In the rows, zero is written as 100.
Rotation paths and how fast each direction turns (degrees a step)
Each turn is a multiple of 5 degrees from 10 to 175, or 0.
Each row of a path follows its step; steps can be skipped.
Path 1:
step 0: 164  63 114 128 145  74 127  90 125 104  85 105  84  88  98 121  85  89 133  66 138 117  90  92 119  55 101 121 112  89  68  85 116 103  62
step 1:  81 113  66  97 129  89  73 133  84  90 120 143  57  74 112 121  45  99 118  61  93 100 110 121 111  84  93 117  89  79 140 150  90 101 113
step 6:  92  91  85  95 159 102  67 140 120  98 133 131  72 115 129  79  88 146 118  89  77 106 104 115  99  75 124  58 104 111  68  89 145 123  89
step 7:  68  66 114 106 131  79 119 111  84 118  94 125 126  85 121  99  88 109  92  85 118 100 104  97 104 126  79 106  67  31  71 112 116  34  66
step 8:  95 131  76 107  83  55  87 109  95  39  96  70  69 130 112  72  83 112 120  68  70  78  69 102  95  72 116 105 109  55 119  78  96  76  60
step 11: 157  87  96 130 127 100  95  84 131 126  88 122  68  84 106  91 116 117 112 111  99 102 124 136 103  90  79  64 125  63  44  91 109  47 115
step 13: 102 129  81  95 121  62 103 149  87 109 114 109  43  76 140  68 114  63 118  88 105 130 101 112  65 139 126 107 124  63 104  92  96  95 102
step 14:  62 100 124 146  70  72 106  89  93 147  82  96  87 105 137 115  68 118 109 108  37 117  84  67 132 116 122 117  99  88 102 103 144  99  85
step 18: 107  78  83 125 144  98 125 106  94 101 159 155  94  81 125 121  47 104 124 101  93 108 115  66 107 128 124 111 130  82  89 121 119  70  94
step 19:  96 103  97  96  98  92 100 106 116 134  96  66  74 104 118 120  76  84 138  29  74  87  65  98 107 104  56  82  82  50 102 119  97  94  48
103 111 106 100  88  97  93  88  97  89 106  86 105  87  88  99  93  96  83 104  88 101 119 107 111 104  96  99 100 101  98  84 105 103 100
60
104  92  84 117  92  95  96 100  99 118  86 100 102  97 113  86 100  97 104 109  97  93 110  99  94 102  97 108 105 100 108  79  91 102 107
20
112  91 104 102 103 102 116  91  86 107  88 100 114  90 105 103 110  98 100  95  95 112  93  86 111 101  90 101  87 101 103  97 119  98  98
155
102 105 104 110 110  94 107  95 105  82  90  98  98 101  87  99  95  84 108  95  99 102  95  83  91 118 119 112 105 102 103  93  99 102 103
80
113  99  93 106 103 111 103 114 103  83 113  97  96  89 105  86 111 109 103 101  82 104  94 103 107 100  96 117 109 107 102 107  94  92 102
145
 91 103  91  86 109  83 104  99 103  93  93 100  94  92 117 102 107  96  85  96 101 101  98 111  96 104 100  99 103 119 114 104 109 112 112
95
Path 2:
step 4: 109  93  95  69  57 149 140 126  94  86  98 113  58  79  88  98 115 123  76  83 146 106 105 131 143  90  92  88 106  99  57 110 121 131 141
step 5:  97  94  55  82  62  97 118 102  98  81  95 155  85  85 101 129 106  96  79  85  94  88 121 120 123  81 155 132  62  51 124  81 104 124 125
step 8: 107 109  76  28  83 100 134  84  98  85 128  84 141 101 108 122  78  73  88 127 123 132  80 111  81  80 104 115 100  73  85 117  82 157 125
step 10:  93 103  84 130 152 108  95  80  94  91 133  86 109 141  89  87  67  74  90  67 151  90  89 116  87  56  85 120  47  94 120  66  90 100  67
step 12: 111  65 108  68  93 119 144 113  63 143 102 120  92 124 106  92 117  86  46  68 112 139 119  86 111  79  98 128  76 113  98  91 133 117 148
step 13: 102  69  92 120 127 105 121  97 126  96  61 133  57 109 120 113  69  83  76  92 123 113  69 111 150  97 113 134  57  63 101  91 149 122 105
step 14:  79  73  90 108 141  93 107 125  91  45  55 123  89 120  60  86  96  78  94  79 108  31 136 107  94 122  87 117  78  83 115 104 128 107 117
step 15: 126  54 106  71 102 111  95 112  47  70 107 109  95  94 115 120 101  66  94  97 138  85 130 127  74 128  60 119 137  84  63  86 120 140 109
step 16:  85  82  87  69  99  60 159 100  96  93  81 117  81  56 129 141 112  88  62 146 116  90  89 103  83  71  93  75 112  81  79  81 121 138 131
step 18: 100 108  93 111 136  78  60  89 110  59  92  98  96 134 101 107 101  93 103  95 142  80  95  81  76  86  38  73  67 104  48  90  77 140  73
101  90 100  98  98  94  97 123 115  91 119  90 101  95  95 104  96 102 100  82 112  92  91  92 101 108 106  99 104  89 103 112 103 102 100
70
109  86 109  95 111  94 102  99 107  92 107 101 103  97  97  95 108 112 114 106  94 101 118  98 103  89 106  79  88 103 108  95 109 106 108
155
 95 111 106  94 113  91 100  88 117 111  92  94 102 107 110 107 103 101  97 102 107 100 108 112 106 109 105  89 102  81  90 113 100 107  94
145
 99 103 108  94  95 116  95 106  94 110  95  90 117  93 101  87 102 108 110  95 105  85  99 108  88 110  89  99  96 104  90  95 102 119 106
95
 87 120 109 108 104 100 105 102  96  90 110 105  97  95 105  99 106  92 107 103 105  97  94 112 109  94  99 103 102 114 117 117 109 113 103
115
104  86 107 100  81  95 117  93 108  97  97  96 102 102 112  80 102 100  82 100  96 105  90 104 102  96 110  95 111 106 100 103  94 112 104
90
 90 101 100  91  96 100 109  97 117 102 108 100  88 106 100  97  89  90 110 104  86  95 113  94  96 116  91 109  96 101 108  99  83 104 115
125
103 107 109  96 115 100  97 113 104 114 109 101  93 105  87  91 101  99  87  98 101 107  96 104 114 104 109 101  86 119  93  90  88 103  93
40
Path 3:
step 0:  63 124  98  86 146 137  65  80  96  73 123 109 129 110  30 109  99  90  85 103 111  99 114 105  58 120 110 153 108  92 142  70 103 125 111
step 3:  41 140 104  92  89 119  97  65  90  63  62 118 149  83  73 102 109 139  62 154 104 118  93 104  98 104  88  97  85  79 109  68  83 121 137
step 4: 121 104  65 136  79  76 146  94 143  64 113  80  92 124  91  90 105  76  68 100 133 119  81  73  78  68 121 130 101 125  83  61 131 100 152
step 6: 107 121  86  89  73 105  78  68  89  62  84 111 146 120  62  63 103  96  82 112 160 132 109  98 125 108  96 106  71  33 127 133  96  94  97
step 8:  72 106  67  98  52  94  57 121  54  93 119  35 115 112  57 110  68 124 121  95  94 104 122 117 103  86 107 119  83 118  85  40  88  98  94
step 13: 120  75  56 115  90 110  60  90 144 110  99  85  90 100  57  66 111 138  80  93  87 123 111  83  98  55  81  90 118  64  73  82 165 103 133
step 14:  59 114 108  72  30 120 131  59 101  71 105  79 115  61  92 114  74 134  79 135  75  94  97  97 105  58 102 110  76  70  96 103  65 102 125
step 17: 115  97  76  71  38  78  73  59  96  83 123  72 108 103  72  90  70  71 104  95 118 100 105  90 135  76 118 112  44  52  96 124  61  98  83
step 18:  87 149 109 132  84 139  96  90  99 116 103 142 117 156  71 103  95 127 138 109 113 132 147  50  83 115 106 127  97  54 112 105 109  96 122
step 20:  89  77  89 130  89  90  86  61 106 119 172  55 129  89  95 111  71  78 113  78 125  84  96 105  79  58 119 140  92  67  80  68  69 127 128
100  88 110 109 100 104 102 105 112 102 100 102 101 123 103 104 100  91 119 114 104 107 102  99 114  84  97  93 102 112 107 104 105 107 110
130
 90  96 105 105  90 106 101 115  96 120  93 105 103  89  96  97 105 119 109  96 101 107 100  92 102  84  94  98  89  91  97  84 103  97  92
65
 92  95 103  98 126 102 113  93  85  96 100 103 104 112 101  94 105 105 100 116 103 104 115 106 106 104 103 111  89  88  91  97 101  97  92
120
 98  99 113 107 107 121 112  93 107 106 115 108  93 100  97 110  98 111 103  96  96  94  94 104  79  96 101 114 107  94 107 112 102  96 105
160
 96  96  84  91 110 107  97 107 110  88  92 109  94 108 111 104 110 101 101  98 111 112  90  93  80 105 101  85  96  92 101  95 112  99 103
120
114 108  97 110  85  94 110 105  96  86 104 106  96 116  92 102  95 114  99 101 103 100  87 106 106 103  99  96  82  98 102 108  99  81  94
35
Path 4:
step 0:  46  95 106 138 114 121 114 104  97 114 118  93  66 103 122 103  90 154 129 106 111 103  70 146 132  93 118 148  82  89  84 105  50  81  84
step 1:  47  67 130 127  97  59 100  97  84 135  64 120 103 106 123  97 101  82  98  70  69 139 133 109  72  89 111  90  83 105  42 108 128 138  97
step 3: 106  62 117 115  73  92  84 113  38 107 115  93 104 115  72  70  47 148  88  97 120  72  84 123 152  67  74 127  77 100 103 104 100 102  98
step 5:  54  86 119 138  78 111  67 107 124 121  86 129  84 117 108  79  85  71 126 127  76 130  56 104  77 124 114  90  59 141  67 112 128 133 105
step 7: 120  85 127 117  59 103  96  76  69 151  68 106 114 119  80  80  75 131 108  75 119 128 124 135 126  86  79 113  73  73 104  76  50  89 138
step 12:  41 128 126 107 101  51  79 111  72 130  90  87 123 147  99 148  93 104 122 123 102 117 102 122 130 111 124  96  90  97  76  71  89 128  60
step 13:  48  93 106 123 124 123  64  89 107  78  86 128 119  88  72  34  95 105  92  92  79 126  66 125  84  90  68 101  64  70  51  89 113  86  96
step 16:  43 114 141 117  86 107  83 107  41 109 109 129 103 104 104 112  94  96 101  93  99 123 138 132  82  99  89  96  63 122  51 101 114 122  42
step 17:  78  95  83 119 115 132  99  62 111 116  83  96 119 117  56  55 103  80 117 123  52 143  77  90 119 103 112 126 115  53  55 105  73 128  96
step 20:  88  94 143 135  98 125  68  92  75 149  69 117  89  95  62 102  88  65 123 130  99 110  78  97 105  92 109  89  56 126  80  91  87 147  53
 89 117  94 100  94  98 109 116 101  88 101  88  95  94  94 107 110 101 109  95  96 116 102  93 105  87  97 112 114 102 108  89 104 103  89
170
105 105 106 105  97  98  99  90 111 114  89 100 109 117  96 111 103  81 106  98 102 100 100  99 104  94 106  91 115  80 111  98  90 105  97
140
 96 101 113 104  88  90 111  92 106  94 100  90  92 104 117  97  99 110 104  98 101  82 106 102  95 102  98  99  97 108 102  84  78 105  90
95
115 103 104 109 105  95  97 119 100  89  93 106  91  96 102  98  94 100  90 105  97 108 117 102 101  93 102  87  95 102 114 104  90 117 115
85
 94 101 101 110  93 112  93  89 105  91  84  98  85 100 104  92 108 109  94  96  89 105  95  87 110 107  99 102  89  84 112 102 101  85 105
170
 99 120  97  98  99 103 115  85  93 110 107 109  91 107 108  97  95 103 104  92  95 113 112 103  96 110 118 108  96 101  99 113 102 110 101
70
Path 5:
step 0:  83  40 125 123  54  86 118 115 140  76  87  74  70 111  89 149 138 118 107  93 124  89 124  99  88  87  80 118 145 103  94 138  93  89 110
step 4:  88 123 101  94  39 105 124 115 138  82  55 113  41 119 130 154 115 127 102 112 120  75  79 105 102  91 116 125  82 111  96 100  68 100 102
step 5:  50 131 151 115  90  46 119 120 110 120  70 103  70 129 115  92 109  96  93  50  78  67  97  70  76 108  97 107 120  67 109  84  80  80 121
step 6: 106  94 105  60  50  88 111 132 134  82  89  93  84  87 139 116 125  87  79  94  95  78 114  89  34  94  84 121 146 120 124 133  88 122 125
step 8:  84  81 127 142  91  94 104 124 121  84  86  64  85  93 136 155 137 107  94 102  72  34 107  83  69 101 121 141 113  84  87  76 100  92 112
step 11:  50  97 136  84 122  78 144 102  87  60  84  81  96 135 145 112 122 102 123  99  84  83 117  75  79  73 146  75 141  70  99  82  85 100 117
step 12:  81 115 105  88  72 109  94 127 162  72  97 103  63 107  90 115 110 111  80 140  92  47 124  79 104  51 132 127 138 109 129 109  94 119 122
step 13:  56 139 109  61  64  97 118 101 123 121  71 110  69 150 145 108 100 135 117  73 104  85 115  85 118 121 141 120 113 118  74  90  75  81 102
step 18:  98  83 109 106  79 104  96  82 143 133 107  95  63  94 100  85  83  77 133 127  95  65 162  75  62  74 121 118 156 126  97 134  78  84 107
step 20:  61  93 113 105 115  89 129 111 109 101  86  77  54 106 100  91 127  90 146 153  60  64  90  63  99  66 138 101 134  78 113  74  95 128  99
101  98  98 119 101 109 104  96 114 120  95 102  96  99 112  89  97  84  87 114 101 102  95  98  97  87  99 104 102  94  96  97 106 116 101
175
103 101 107  84  99 110 106  75  99 103  99 108  85 100 109 102 102 112  96  98 100  99 107 109 113  94  85 108  90 114  98 104 104 104  99
120
102 114 111 115 108  91 100  99 104  99  94 108 110  89  82 108  92 107  87  88  95 103 109  85 107  85  96 102 103 111 104  97 103 102 101
160
 93 101  97 121  93 103  94  91 105 105  88  89  95 109  96 103  89 100  98 104 115  96 114 106 103 116 100 110  94 105 106  99  94  81  98
80
 95  95 103 104  88  94  93 110 110 107 102 103  94 107  89 100 114 114 100 103  91  95  88  97 125 105  97 112 100  87  97  94 112  99  95
90
Path 6:
step 3: 133  90  72 103 101  95  62  37 132 127  85  76  86  95 118  62  73  84  79  73  90 145 147 123  96  80  74 101  83 113 131 105 122 110 106
step 7: 117 104  78 122 108  45 114  58  76  77  97  90  85 125  56  73  69  54  88  90 111  72 146  91 128 105 114  87  80  83 132  84  83 118 129
step 10:  80 102  65 118  46  45  95  67  95 117 148 117  73 132 104 108  84  75  68  74  88  88 101  95 136  81 110  65  76  95 140 109  81  94  87
step 13:  77 116  78 103  85  54  80 113  80 109 133  64  77 119 104  93 101  61  81 102 108  84  54  96  82  82 122  51  44  88 114  55 114  98 127
step 14:  63  53 113 113 109  38 112 111 141 109  79 111  91 102 138  99  53  99  88  73  91  86 123 106 122  59  85 118 107  93 134 107 137 115 124
step 15: 115  84  82 117  84 121  94  28 110 130 114  94 113 126 123  87  75  42 120  84 113  90  86 120 108 135 125  65  92 117 139 111 118 136  89
step 16:  55 126  66 117  72  57  89 101 113  76  97  94 101 109  48  78  80  70 110  80  97 127 103  61 100  91  79  72  68  71  91  86 128 120 148
step 17:  54  67 106 145  84  79  80 113 107 116 109  53 117  93 130 125  50 101  78  60 127  91  95 162  87  93  97 119  83 107 114  91 115 108 100
step 18:  68  74  65  83  96  97 115  70 110 141  65 118  99 123 111 107 100  25 101 129  98  61 104  97  84  91 107  60  97  85 143  72 118 103 109
step 20:  86  62  69 125  99 104  97 102  93  71  94  59 105  94 130 111  58  65  99  67 136  74  97  91  74 119  90  89  96 129  96 126 165 131 137
 92 114  95 106 104  88  94  88 104 117  99 109 107  93  91 106  98 120  93 100  92 102 117 102 109  96  93 103 103 112 106 110  98  93 109
160
111  86  92 115  96  89 118  96  86 106  96  99  96 107  95 103  98 108  95  89  84  91  94 101  85  97 101 113 106 101  91  93 102  99 102
110
112  97  99 105  97 102  99  98  94  97 100 109 102  96 102  79  94  88 101  88  90 103 112  84 111 126 100 101 104 106  99 113 101 104 101
85
 99  96 100  89  94  89  85  98 109 110  96 104  94 102 104  89 119 102 106  99  91 119  97  92  91 104  93 104 101  90  94  86 113  89 107
140
 87 104 104 104 106 105  92 111  88 110  98 102  94 106  89 102 102  85  83 106 105 102  97  93  96 108  93 121 109 107 113  90  94 102  95
60
Path 7:
step 2: 106  88 120 127 112  58 104  49  74 129  99  95 103  60 134  81 111 101 153  62  73  73  67 112  56 103  90  91  89  86  98  72 109  84 142
step 3: 116 118  54  82 128  77  86  81 135 118  82  97 133 102 140  88  92 108  78  81  79  33  84 110  81  84 153  95  84  77  45  95  90  87 102
step 7:  84  77 108 106 113  68  94  93  78  74 114  55  56  96 102  68  73  85  91 100  52  65 138 115 100  65 141 116  80  88  96  51 141  98 115
step 11: 109  52  80 108  80 111  92 103 136 120 127 111 124 101 107  97 113 125 113 165  77  72 134  92 113  75  95 124  98 103 131  90 150  41 117
step 14: 132 117  71 116 133 115 101  86 114 144 132  73  58  84 102 120  63  84  65  56  82  70  79 102  79 115 130 155  97 108  98 124 116  98 132
step 15:  77 115  53 109 123 109 110 134 113 151 118 121  92 111  92  99  79  87 117 126 130  69 132  79 136 129 132 104  85  78  62 133 137 117 129
step 16:  89  91 112 108  85 113  88 150 146  55 124 111  87  57 112  93  86 102 119 129 130 100 108  75 150 142 110  89  37  99 126 101 105  83 101
step 17: 114 103 144 119  81  97  96  84  84  65 103 134  70  76  92  98 110 103 117  92  92  79  97 109 109 113  55  98  73 130 102  62 168  41 136
step 19:  93  82  79  98  48  90  37  77 112 103 131  44  61 115 107 120 101 111 129  82 115  72 125  97  97 113 129 121 135  97  66 131 102 124  99
step 20:  80  97 105 116 108  83  49 141 122 141 119  95  87  72  85 121 121  84 107  81 143 114  50  82  83 112 123 124 100 103  94 152 137  77  64
 88  93 106 117  92 111  89  93 110 105  98  97  83 110  84  98  91  95  97 101  90 111  97 100  92  81 102  96 109 101  97 107  97  99  93
55
 80  86 101 108 105 102 100  98  92 108 118 104 102  94  97  97 111 108  88 117 103 111 102 101 104 105  96  95  83 104  99  88  94  92 103
70
103 101  88  99 109 105 106  86 102 111  96  99  97 101  96 106  91  85  96 100  96  91  96 115 108 101  95 110 108  98  98  74  92  84 102
95
 91  98  92 110  90  95 106  90  93  93 100 117 111  96  99 101 108  94 107 104 104 102 112 120 104  89 107 108 108  92  91 105 121 103  99
170
105  81 126 107 102 107 108 113 104 111  87 100 106 100  96  91 102  89 107 105 108  90 109 105 111 103 102 103 100  99 112 103 101  95  97
70
